Here are some points:
tensor([-64, -4, -45, 10, -84, -10, -30, -24, 21, -81, 14,
        -105, 9, -20, 104, 127, 12, 28, 20, 36, 32, 69,
        20, -14, -64, -9, 4, 30, 23, 2, -21])
tensor([6, 8, -28, -34, 11, 16, 6, -8, 1, 47, -7, 20, -9,
        31, -32, -71, 9, -19, 31, 4, 9, -48, 23, -7, 30, -12,
        -74, -42, 40, 7, 52])
tensor([-31, 11, -34, -26, -24, -32, 127, 58, 43, 24, -5, 46, 8,
        -15, 34, 35, -39, -29, 21, 15, 24, 13, -22, -21, -46, -85,
        54, 24, -19, 37, -30])
tensor([0, -70, 28, 9, -37, 1, 33, 23, -14, -81, -12, -75, -13,
        -7, -30, 127, 39, 55, -69, 53, -52, 71, 3, 44, -14, -18,
        127, 21, 4, -70, 16])
tensor([34, 4, -39, 12, 37, -13, -30, -49, -5, 34, 9, -2, -12,
        15, 4, -56, -15, -15, 26, -15, 24, -30, -5, -4, 55, -21,
        -92, 22, -35, 14, 54])
tensor([-51, 11, -15, -28, -29, -9, 69, 3, -7, -28, 12, -32, 45,
        -36, 66, 52, 3, -55, 6, 39, 35, 15, 78, -57, 58, -22,
        -64, 8, 16, 8, -49])
tensor([-34, -1, -4, -9, 45, -8, -13, 115, 34, 15, -4, 30, -15,
        -37, 19, -61, 15, 2, 2, -8, 91, -58, -16, -41, -43, 8,
        -35, -6, 2, 4, -7])
tensor([60, -15, 47, 14, 21, -12, -87, 3, 5, -10, -15, 17, -9,
        9, -77, -47, -16, 6, -33, 4, -16, 19, 12, 43, -18, 23,
        47, -2, 28, -57, 29])
tensor([-80, -1, -58, -13, -36, 58, 127, 81, 11, -27, 28, 48, 16,
        -18, 93, 44, 5, -8, 9, -16, 23, 11, -45, -10, -10, -40,
        115, 2, -78, 2, -69])
tensor([38, 19, -37, 17, 18, -28, 36, 9, -36, 10, -5, -30, 30,
        26, 9, -47, -13, -12, 52, -21, 22, -61, 14, -28, 32, -6,
        -43, -20, -8, 44, -11])
tensor([46, -41, 60, 10, 15, 11, -66, -21, 16, -12, -26, 65, -30,
        43, -43, -22, 4, 25, -35, -27, -48, 5, 11, 16, 44, 7,
        103, 15, -6, -66, 16])
tensor([21, 21, 23, 13, 64, -62, 4, 12, 2, 38, -16,
        -40, -2, 56, -37, -23, -11, 10, -1, -15, 6, -33,
        -16, -25, 26, 22, -103, -4, -13, -3, 1])
tensor([-16, 14, 3, -22, 28, 12, 1, -97, -30, 64, -17, 10, -12,
        62, -7, -57, 20, -6, -4, 7, 59, -18, 4, 2, 3, 7,
        -44, -17, -2, 13, -30])
tensor([-54, 33, -25, 15, -1, 48, 81, 80, 0, 1, 21,
        -29, 17, -51, 97, -8, -4, 30, -14, 9, 22, -70,
        -5, 6, -31, -50, -107, 5, -57, 21, -15])
tensor([22, 16, 4, -1, 36, -7, 2, 34, -5, 8, -16, 25, 14,
        26, -17, -54, -21, -48, 2, 20, 40, -47, -36, -24, 51, -7,
        -52, -37, -30, 51, 10])
tensor([-7, 10, 5, 13, 36, 35, -1, -57, -21, 69, 8, 92, 19,
        17, 6, -66, -41, -26, -17, -58, 17, -3, 3, -12, -8, 24,
        -33, -5, 3, -27, 6])
tensor([36, 26, 17, -19, 36, -16, -8, -5, 24, 33, -1, 12, -8,
        16, -30, -49, -26, -5, -22, 24, -11, -32, -49, -52, 61, -34,
        -42, 18, 5, 25, 23])
tensor([-49, 33, -54, -9, 28, 38, 16, 79, -14, -1, 12, 7, 14,
        9, 37, -39, -10, -27, -9, -28, 21, 16, 35, -95, -30, 8,
        -38, 14, 32, 21, 6])
tensor([30, -11, 7, -39, 18, -75, 60, -68, -22, -23, 17, -15, 43,
        -42, 27, 58, 16, 7, -11, 45, 4, -40, 20, -18, -23, -68,
        36, -16, 21, 22, 23])
tensor([13, 43, -10, -14, 36, -8, -11, 19, -19, 27, -26, 14, 26,
        16, -35, -36, -1, -29, -1, -35, 16, -62, -2, 14, 29, -2,
        -62, -9, -1, 26, 26])
tensor([56, -10, 54, 11, 23, 21, -49, 21, -5, 35, -1, 52, -21,
        19, -89, -62, -21, -5, 3, -2, -29, -4, -13, 10, -16, 15,
        79, -4, 7, -57, 15])
tensor([-1, 12, -5, -38, 14, 12, -35, 2, -20, 12, 8, 12, -2,
        1, -27, -72, -16, -32, 75, -16, -6, -17, 36, -14, 97, 39,
        -75, -3, 2, 31, 11])
tensor([-42, -25, -34, 0, -41, -2, 27, -104, -19, -83, -9,
        -41, 32, -47, 92, 127, 29, 30, -29, 70, -16, 55,
        21, 61, -47, -19, 92, -9, 3, -8, -32])
tensor([6, -69, 37, 6, -47, 7, 16, 6, -3, -81, -10, -60, -16,
        -7, -31, 127, 29, 49, -62, 46, -52, 83, 4, 51, -29, -6,
        127, 25, 0, -76, 11])
Then 16 other points, each followed by its number:
tensor([64, 5, 21, -11, 43, -12, -22, -56, -25, 46, 4, 33, 7,
        -15, -30, -80, -14, 1, 4, -17, 16, 4, -57, -9, 1, 16,
        -50, 16, -23, 8, 40]) 0
tensor([-6, 18, 7, -10, 46, -28, -71, -8, -16, 29, -11, 18, 19,
        54, 14, -63, -6, -36, -26, -19, 15, -33, -1, 14, 0, 17,
        -71, 5, 15, 25, 11]) 1
tensor([45, -16, 66, 0, -11, 14, -75, -60, 33, 19, -1, 61, -18,
        23, -62, -48, -17, 10, -26, -21, -27, 14, 8, 25, -9, 38,
        88, 7, 10, -68, 5]) 2
tensor([-51, -16, -61, 11, -13, 14, 59, -126, -39, 0, 25,
        -87, 47, 22, 44, 105, -12, -31, 23, 69, 52, -12,
        1, -13, -22, 5, -31, 24, -23, -11, -2]) 3
tensor([-65, 24, -11, -7, -21, 31, 118, -29, -22, -42, 16,
        -75, 35, -116, 101, 67, 7, -26, 9, -30, 14, 107,
        27, -17, -42, -6, -26, 14, -23, 28, -16]) 4
tensor([19, 21, -13, 6, 33, 22, -12, 3, -27, 77, 50, 43, -9,
        37, -48, -71, -24, 6, 21, -23, -13, -32, -3, 1, 15, -32,
        -7, -1, -24, -13, -9]) 5
tensor([41, -15, 58, 4, -18, 60, -32, 3, -2, 18, 9, 73, -60,
        21, -58, -28, -16, 21, -14, -43, -34, 15, 16, 3, 17, 12,
        127, 4, -46, -59, 19]) 6
tensor([1, 13, 35, -16, -13, 6, -45, 70, -6, -9, 13, -82, -27,
        15, 23, 32, 17, 12, 64, -63, 16, 30, 9, -57, -76, 0,
        -47, -14, 30, 63, -8]) 7
tensor([52, -27, 59, 12, -25, 33, -64, -13, 33, -13, 0, 55, -28,
        16, -62, -46, -6, 15, -34, -35, -34, 25, 11, 27, -5, 50,
        127, -13, -13, -71, 11]) 8
tensor([-13, 38, -36, 5, 15, 18, 127, 5, 9, -4, -28,
        -26, -3, -10, 9, -59, 4, -14, -13, 9, -19, -34,
        -40, -25, 4, 6, -116, 18, -17, 65, 22]) 9
tensor([46, -61, 62, 1, -37, -7, -55, -25, 9, -47, -21, -21, -14,
        1, -64, 37, 5, 37, -31, 49, -41, 61, 6, 55, -12, 31,
        120, 1, 11, -69, 18]) 10
tensor([-50, 22, -28, 18, 46, 3, 59, 58, -15, 18, 12, -31, 2,
        -4, 53, -18, -20, -30, -26, -57, 20, -32, 24, -62, 75, -28,
        -9, -33, 20, 40, 18]) 11
tensor([1, -41, -79, 5, 21, 33, 58, -12, -36, 6, 13, -43, -5,
        -43, 50, 80, -26, -25, 28, 7, 36, 44, 79, -25, 27, -37,
        -25, -12, -30, 49, -18]) 12
tensor([1, -36, -12, 23, 12, 42, 16, -19, -33, 35, -8, 13, 24,
        26, -9, -77, -11, -27, 31, -40, -10, -69, -8, 13, 68, 17,
        -46, -16, 34, 58, -15]) 13
tensor([-1, -10, -40, 0, -9, -29, 85, 50, -21, -55, -5, -11, 56,
        24, 37, 109, -10, -57, 23, 6, -36, -39, 30, -28, 4, 9,
        -78, 20, 9, 51, -36]) 14
tensor([-21, 40, -67, 34, -1, 2, 16, -18, -42, 48, 22, -1, 20,
        -16, 57, -34, -9, -6, 70, -16, 3, -19, 4, -39, -7, 14,
        -44, -23, -16, 36, -17]) 15
Which three of these numbered points are nearest to each point below by angle, seen from the average point of the first points? Their numbers follow each, nearest first.
tensor([32, 15, 39, -4, 18, 8, -65, -38, 22, 27, -3, 45, -19,
        12, -63, -82, -36, -9, 50, -9, -39, -12, -37, 18, 38, 30,
        46, -1, 8, -30, 24]) > 2 8 6
tensor([-12, -68, 17, 8, -37, -2, 50, 30, -18, -84, -8, -90, -11,
        -12, -17, 127, 45, 59, -72, 54, -49, 69, 3, 38, -13, -29,
        127, 24, 6, -63, 14]) > 10 8 4
tensor([24, 13, 46, -18, 9, -31, -64, -15, 6, 48, 5, 82, -6,
        7, -6, -63, -11, -6, -30, -45, 1, -42, 9, -26, 32, 30,
        59, 7, 6, -44, 32]) > 2 8 6
tensor([13, 21, -56, -13, 26, 15, 44, 16, -17, 18, -1, 39, -10,
        1, 91, 79, 13, 5, -73, -33, 23, -37, -33, -69, -46, 9,
        -33, 6, 49, 20, -27]) > 14 11 4
tensor([-15, 6, -20, 20, 5, 10, 49, -77, 2, 18, -17, 37, 26,
        -17, 20, -97, -13, -49, 17, -3, 42, -33, 21, -27, 53, -10,
        -56, 14, -33, 59, -4]) > 13 9 15
tensor([-12, 6, -15, 15, 21, -14, -4, -4, -31, 50, 39, 26, 12,
        8, -17, -73, -6, -71, -28, -9, -5, -49, 24, -19, 67, -22,
        -51, 24, 49, 11, 29]) > 13 1 5
tensor([-70, 22, -51, -34, -27, 64, 87, 19, -7, -1, -42, -18, 4,
        9, 40, 119, 21, -4, -4, 9, -15, 1, 67, -57, -9, -58,
        -11, 18, 8, 9, 23]) > 12 4 14
tensor([37, -42, 38, 8, 16, -32, -111, -31, 8, 10, -8,
        18, -1, 51, -90, -22, -6, 7, 11, 11, -25, 2,
        -31, 36, -19, 42, 10, 16, 9, -8, 23]) > 2 8 10
tensor([35, 39, 16, 25, 31, 32, -16, -14, -19, 38, -9, 84, -17,
        -21, -14, -57, -25, -16, -2, -41, 1, -22, 11, -25, 26, 6,
        -62, -22, 14, 2, 4]) > 0 5 13
tensor([17, -9, -15, 19, 46, 31, 31, 109, -6, 44, -11, -6, 5,
        40, -10, -74, 1, 4, 19, -29, -16, -94, -30, 13, -24, -21,
        -42, -35, -12, 23, 16]) > 13 5 9
tensor([15, 11, 12, -4, 31, -9, -29, -13, 7, 31, -3,
        7, -7, 54, -36, -51, -4, -2, 7, -17, 6, -88,
        -24, -13, 35, 19, -105, 7, 24, 28, 12]) > 1 13 0
tensor([-15, -40, -11, 5, -60, 1, 63, -96, -17, -62, -12, -80, 38,
        -46, 55, 127, 26, -7, -56, 86, 0, 71, 11, 41, -67, -24,
        73, 27, -22, 0, -24]) > 3 4 10
tensor([-57, 0, -24, -10, -76, -46, 94, -20, 64, -45, 3,
        -111, -3, -84, 48, 76, 26, 51, -5, 4, 30, 123,
        16, 7, -42, -9, -49, -19, 29, 29, -22]) > 4 12 3
tensor([15, -66, 38, 1, -44, -16, -7, -17, 3, -74, -25, -85, 5,
        -7, -45, 127, 20, 42, -35, 72, -42, 84, -6, 64, -27, 12,
        99, 14, 1, -57, 11]) > 10 8 2
tensor([47, -25, 66, 14, -27, 38, -72, -10, 26, -35, 1, 45, -48,
        10, -52, -46, -1, 27, -16, -25, -43, 25, 9, 25, -9, 43,
        127, 21, -17, -69, 15]) > 8 2 6
tensor([-64, 57, -24, -8, -12, -52, 39, 50, -6, 19, 52,
        -23, -21, -12, 41, 35, 23, 39, -10, -21, 65, -17,
        -2, -56, -27, 7, -100, -12, -12, 23, -18]) > 7 15 11
tensor([11, -67, 39, 8, -49, 12, 15, 0, 1, -80, -9, -54, -19,
        -7, -27, 119, 28, 47, -64, 39, -54, 82, 8, 46, -26, -5,
        127, 25, -3, -81, 14]) > 10 8 6
tensor([48, -47, 59, -8, -25, -32, -71, -6, 11, -42, -16, -36, 14,
        5, -83, 30, 4, 34, -17, 63, -17, 35, -23, 60, -8, 36,
        28, -12, 3, -50, 26]) > 10 8 2
tensor([-5, 20, -17, -8, 28, 32, 8, 20, -9, 39, -17,
        38, 9, 20, 15, -37, -4, -31, 24, 3, 30, -88,
        -12, -16, 12, -15, -123, -2, 35, 8, -1]) > 13 1 9
tensor([-71, 38, -39, -19, -35, -47, -34, 11, 14, -18, 34, -8, 29,
        -8, 57, -13, 16, -15, 43, -2, 41, 45, 20, -19, -25, -8,
        -20, -36, 31, 56, -49]) > 7 15 4
tensor([0, 24, 2, 2, 31, 9, -48, -4, -16, 55, 9, 12, 19,
        27, -63, -77, -16, -32, -1, -19, -2, -53, -42, 3, 60, 20,
        -37, -4, 36, 16, 18]) > 13 1 5
tensor([-25, -13, -38, 20, 62, 71, 6, 87, -11, 42, -5, 66, -10,
        -24, 11, 31, -6, -16, 32, -29, 29, -59, 6, -49, 5, -32,
        -41, -24, -12, 12, -7]) > 11 15 5
tensor([47, 2, 48, -8, 14, 7, -68, -6, 36, 22, 2, 30, -7,
        40, -68, -86, -15, -18, 20, -37, -26, -9, -13, 8, 26, 28,
        7, -10, 13, -38, 27]) > 2 8 6
tensor([61, -45, 66, 9, -24, 6, -77, -5, 24, -30, 0, 13, -17,
        39, -85, -33, -10, 22, -21, 23, -37, 25, -13, 38, 10, 37,
        54, -1, 0, -61, 23]) > 8 2 10
tensor([-34, 12, 21, -10, -52, 1, 37, 96, 39, -50, 3,
        28, -21, -65, 55, 64, 57, -4, 36, 23, 29, 34,
        -13, -57, -112, -37, -7, -40, -32, 45, -8]) > 7 4 14
